[ 19.4  23.4 -48.0  -3.0] 23.4
[ 54.6 -27.4 -20.2  -1.7 -10.9 -33.0] -1.7
[  1.5  12.3 -21.4 -42.0 -10.3   4.5] -42.0
[-12.0  21.0 -33.0  54.6  24.9] -33.0
[-42.3 -14.5 -54.2  10.9  35.9 -19.0   5.2] 35.9
[-42.3  33.9  28.0 -13.3   5.6] 28.0
[-46.7 -58.8 -39.9 -52.6] -58.8
[ 25.1 -50.4  10.5  15.5] -50.4
[-45.0 -29.1  24.8   2.7 -21.6] 24.8
---
[[ 52.0 -16.4 -23.1   0.5   0.6  10.3  31.0]
 [ 30.7 -45.9 -37.8  22.8 -49.7 -22.4  26.2]
 [ 23.5  26.6  22.2   4.4  18.6  37.0   7.1]] ans = -23.1

[[ 29.1   7.3  42.4  -3.5 -21.1 -21.5]
 [-26.1  32.1 -21.5  -1.7 -13.6 -15.1]
 [ -1.9 -35.5 -52.8 -35.8 -25.4 -25.6]] ans = 42.4

[[ 29.9 -13.8  55.0  -4.8]
 [  0.4   3.7  -1.9   4.0]
 [-17.4  45.5  10.4 -29.0]] ans = 55.0

[[ -3.9 -20.0 -32.9 -55.0   0.2  12.1   7.6]
 [-13.2  21.5  25.4 -27.6   5.0  30.8   1.7]
 [  3.6  45.3  16.4 -30.9 -27.3  -6.8   9.8]] ans = -32.9

[[ 18.8 -17.8 -38.5 -13.3  59.0]
 [ 34.9  30.5 -23.4  23.6 -52.6]
 [ 46.5   2.9 -59.6   4.8  24.2]] ans = -38.5

[[-10.3  -2.7  11.3  -0.4  55.2]
 [ 10.8   2.7   2.9  -0.4  -5.9]
 [  8.2 -19.7   1.2  -0.4  33.6]] ans = 11.3

[[ 11.7 -44.3   9.6  32.3  14.4]
 [-31.8 -38.3 -23.4  14.8  -8.7]
 [ -6.1 -34.3 -15.5  45.2  27.9]] ans = 9.6
---
[[ 10.0  16.6  10.8  13.6  51.7   5.3]
 [ -7.1  -1.4  -2.6   1.7 -11.1  -8.0]] result: 10.8

[ -3.4   9.5  46.1 -20.3  13.2  -5.0] result: 46.1

[[ 20.1 -52.4 -25.5 -22.4 -24.6 -24.8]
 [ 31.2   1.6 -20.7 -24.6 -22.3 -15.1]
 [ -0.1  27.1 -34.0 -31.1 -31.7 -31.1]] result: -25.5

[ 43.0 -31.2 -26.6  15.0  12.3] result: -26.6

[-15.7 -50.7  -8.0  -4.5  11.7  -3.6  17.3] result: -8.0

[[-25.5  34.5  37.6  43.1 -18.9]
 [ 16.1 -11.8 -18.0 -25.8  19.0]
 [ -5.1  10.1  -3.7  10.2  16.0]] result: 37.6
---
[[131  77 192 110 113  49 120]
 [131  64 226  99 101  24 114]
 [131  50 237 102  98  11 116]]
77

[[ -3  32  -1  18  38]
 [-42 -24   8  -9  14]]
32

[[ 19   3 -32  -4 -23]
 [ 43  16 -41   0 -39]
 [-26 -21   5 -13   1]]
3

[ 775   29  317   57 -148 -613]
29

[ 49  43 -24 -44]
43

[[16 76 44 70 45]
 [65 50 64 81 56]
 [21 68 42 72 37]]
76

[116 512 634 781 426 724]
512

[779 632 686 842 217 603 929]
632

[103 195 205 115 181   9 185]
195
---
[[6144 1651 2744 5203 3974 2348]
 [9314 3576 5571 3608 1508 8270]] yields 3608

[[815 585 632 545 621 519]
 [266 436 414 389 397 361]
 [449 623 633 379 553 226]] yields 389

[[3193 1368 7844 9125 3711 4536 7089]
 [8995 8710 3538 6785 9805 9756 5800]] yields 9805

[[803 387 179 159]
 [620 871 539 137]] yields 871

[[5 7 4 0]
 [7 7 7 7]
 [6 6 9 9]] yields 7

[[ 353 -778 -434  298  286]
 [-472 -163  726 -463  523]
 [-231 -386 -318 -127  -29]] yields 726

[[66 34 29 74 79]
 [82 46 65  0 46]
 [62 67 79 88 95]] yields 65

[[67 11 34 50 28]
 [47 83 40 46 68]
 [52 20 44 34 27]] yields 40
---
[-50.1  40.2   0.0 -11.2 -15.7] ans = -11.2
[-28.6  19.6 -47.5  46.4  13.4] ans = 13.4
[53.8 24.1 52.0 54.8 19.3] ans = 52.0
[ 23.4  43.5 -16.1  15.4 -31.1] ans = 15.4
[-51.5   7.6   6.6   5.8  -1.2] ans = 5.8
[ 32.7  45.4  20.9 -17.0  -1.0] ans = 20.9
[  2.4  42.9  24.7 -11.1  30.9] ans = 24.7
[  1.9  32.4 -17.5 -44.3 -36.3] ans = -17.5
[  1.6  12.3 -16.4 -24.9 -55.2] ans = -16.4
